In the rows, 128 means zero.
The rows of X fall into a few groups, which share some directions, and each row is roughly a mix of its group's hidden directions.
X (98 x 13):
[[ 93 132 176 147 166 138 150 127 166 113  95 155  84]
 [163 122 118 136 146 158 140  95 170  86  74 155 143]
 [104 128 102 154 194 117 129 158 175 137  96 135 155]
 [129 177  85  76 116 118 111 129 100 159 151  90 140]
 [156 128 131 162 147 127  52 113 124  93 142 108 162]
 [174 145 112 127 132 144 157 178 126 150 174  95 166]
 [114  91 172 189 131 126 144 160 139 163 143 160 114]
 [143 114 132 147 145 115  97 167  53 106 149 104 106]
 [165 168  85 126  96 181 134 127 146 130 144  87 148]
 [ 99 117 181 121 122  76 143 134 100 115 109 171  91]
 [133 129 158 142 113  86 118 171  60 149  94 123 134]
 [137  78 138 156 187 141  97 121 143 117 174 105 114]
 [181  78 127 142 142  99 177 144 157  92 133 124 127]
 [130 120 142 118 164  77 146 147 113 135 108 202 116]
 [119 142 127 134  97  64 158 190 135 109 112 147 141]
 [127 121 139 205 138 141 108 162  75 120 120 106 130]
 [143 103 167 180 135 150 153 182 134 131 168 128 148]
 [154 129 141 131 177 162 102 148 114 119  55 115 121]
 [ 76 130  97 146 118  91 111 140 135  99 154  78 165]
 [141 106 163 105 169 140 113 103 154 100  69 136 164]
 [151 101 126 171 114 120 173 116 183 134 152 172 143]
 [139 110 130  83 177  94  97 115 159 133 141 166 168]
 [115  89 139 130 131 154 158 181 124 133 107 155 190]
 [138 132 101  63 129 110 186 145 116 138 103 106  98]
 [119 131 101 111 111  60 100 120 106 162 175 104 116]
 [ 84 135 126  98 160  66 111 117  92 138  99 156 140]
 [152 110 152 145 163 158 168 186 127 153  88 131 114]
 [ 93 101 162 128 173  97 129 152 188 117 109 151 132]
 [130 177  97 157  87 134 120  98 111 114 125  99  72]
 [100 153 147 173  97 132 175 166 124 174 138 141 150]
 [125 108 107  98 103  61 159 131 120 135 179 108 108]
 [ 97 133 110 134 202 156 110 108 175 138 110 117 144]
 [162 118 117 123 131 120 104 100 137  45 143 103 156]
 [127  62 125  89 138 162 152 119 175 124 154 111 109]
 [169  85 130 154 141  74 145 166 130 141 169 107 123]
 [136  92  99 167 126  87  71 105 128 162 129 112 102]
 [134  78 134  95 171  96 107 124 165 155 168 147 146]
 [120 137 117 106 145 177 154 106 188 100 123 157 168]
 [141 141 111 121 127 116  64  94 118  75 152  96 157]
 [121  67 130  75 105 135 165 157 142 148 103 141 152]
 [132 124  98 118  77 102 100 132  74 142 132  86 164]
 [ 86 131 149 109 171 154  98  97 165 144  84 101 131]
 [127  62  93  84 140 149 136 158 142 120 163 147 151]
 [158 137 139 111  79 125 144 105  71 114 170 152  97]
 [ 94 108 104 176 177 150  98  98  97 147 117 101 126]
 [142  99  89 155 189 141 121 143 174 133 156 135 159]
 [175 163 145  85 117 141 154 140 138 151  82 169 115]
 [127 130 139 168 144 154 116 144 107 102  65 143 183]
 [123 179  91  96 115 135  74  88 115 119 139 107 157]
 [110 140 112  99 138 131 131  96 133 149  50 156  92]
 [126 210 133 121  91 120 146 131  91 112  96 136 125]
 [115 160 116 162  86 119 136  79 172 168 109 120 103]
 [133  42 149  85 147 126 133 153 137 138 116 128 147]
 [149 151 142 144 164 174 106 179 105 167 103 108 144]
 [122 118 108 164 151 121 105  86 190 158 170 131 122]
 [ 71 172 127 169 162 140 150 125 143 108  93 123  99]
 [109 121 145 139 140  91  58 142  83 141 147  95 113]
 [142 103 119 137  98 112 171 100 170  82 173 146 147]
 [117 140  79 144 163 153 124 112 167 104 183 105 153]
 [132 143  99 107 144 165  91  88 100 172  96  95 147]
 [186 132 123 137 159 136 108 173 113 119 148  77 161]
 [144 101 127 114 138  95  84 147  86 120  71 145 165]
 [130 140 164  77 101 114 131 158 190 127  92 122 146]
 [135 123  91  91  90 149 139 160  72  85 116 118 109]
 [151 120 133 111 144 140 100  93 113  78 118  82  73]
 [107 125 118 139 107 113  95  54 157  92 125 163 133]
 [117 141 181  94 150 146 186 156 146 130 164 141 148]
 [121 110 179 116 134 169 177 106 176 126 117  99 108]
 [126 156 117 123 149 119  87 155  94 203 114 108 118]
 [130 146 139 195 140 100  85  88 144 155  97 122 129]
 [135 140 175 156 141  79 106  95 136 167 131  99  88]
 [129 192 145 187 159 140 104  97 132 104 119 129 139]
 [126  70 155 164 152 123 122 148 124 157 173  94  99]
 [148 112 111 118 125 115 119  73 155  51 113 133 137]
 [118  66 150 122 118 117  98 125 162 109 181  97 151]
 [175  97 160 125 132 127 157 147 156 116 161 186 105]
 [109 102 151 121 183  85 124 130 112 145  98 186 117]
 [133  81 129 120 192 152 112 129 158 106 178 132 144]
 [136 172 118 123  74 178 129  99 111 122 134  78 116]
 [131 121  95 197 152 139  81 148  92 109 141 131 146]
 [128  96 150 118 167  84 138 165 172 127 118 179 139]
 [ 68 118 110 160 195  93 121 128 136 113 132 139 136]
 [108 145 145 146 172 176 129  90 117 147  82 135  86]
 [151 200 108  84 112 155 141 107 112 145  95 134 123]
 [123 187 144  95  90  96 152 117 130 148  83 153 144]
 [143  88 168 152  90 115 151 151 140  92 177 142 102]
 [127 170 100 110 113 155  89  72 140  92 127 130 165]
 [131 136 119 142 150  97  89 150 107 209 118 121 110]
 [110  97  98 193 112 159 130 158 126 143 106 142 171]
 [ 88 126 108 107 203 100 106 109 150 129 129 147 156]
 [128 134  90 154  95 137 132 142 153  95 184  80 154]
 [175 103 123 133 141 110 111 122 133  53 147  95 151]
 [153 165 121 124 140 176  86 129 117  90 135  96 177]
 [182  88 107 138 160 111 136 162 129 149 144 181 145]
 [ 93 112 130 107 122  64  92 119  90 137 138 107  85]
 [154 168 116 145  88 182 158 113 127 103 163 111  99]
 [122 128 132 127  98  65 129 160  99 190 151 136 118]
 [164  86 138 128 145 135 134 157 199 119 165 145 145]]

One row of each group comes first, with its name. Which group is each row after those in?
[136 126 127 151 110 110  87 112 128  92 199 109 166]	W
[136 103 154 118 136 164 148 164  80  86 141  88  96]	Q
[119 138 184  77 117 123 124  92 100 138  95 155  92]	Y

[199 142  94 144 143 148 134 126 165 123 134 123 179]	W
[122 148  88 157 106 134 118  71 177 144 145 114  89]	Q
[170 118 113 133  78 100 132 171  81 157 102 131 145]	Y
[131 155 172 120 121 105 139 169  69 126  82 137 154]	Q
[190 136 114 114 133 194 123 103 116 169 115 132 121]	Y
[114 105 133 120  90 111 167 108 145  69 182 131 134]	W
[101 167 101 116 109 112 110 116  69 150  82  98 142]	Y
[146 148 161 108 195  98  93 132 110 104 159 143 147]	Q
[133  88  74 159 145 162  94 111 142 102 163 109 105]	Q
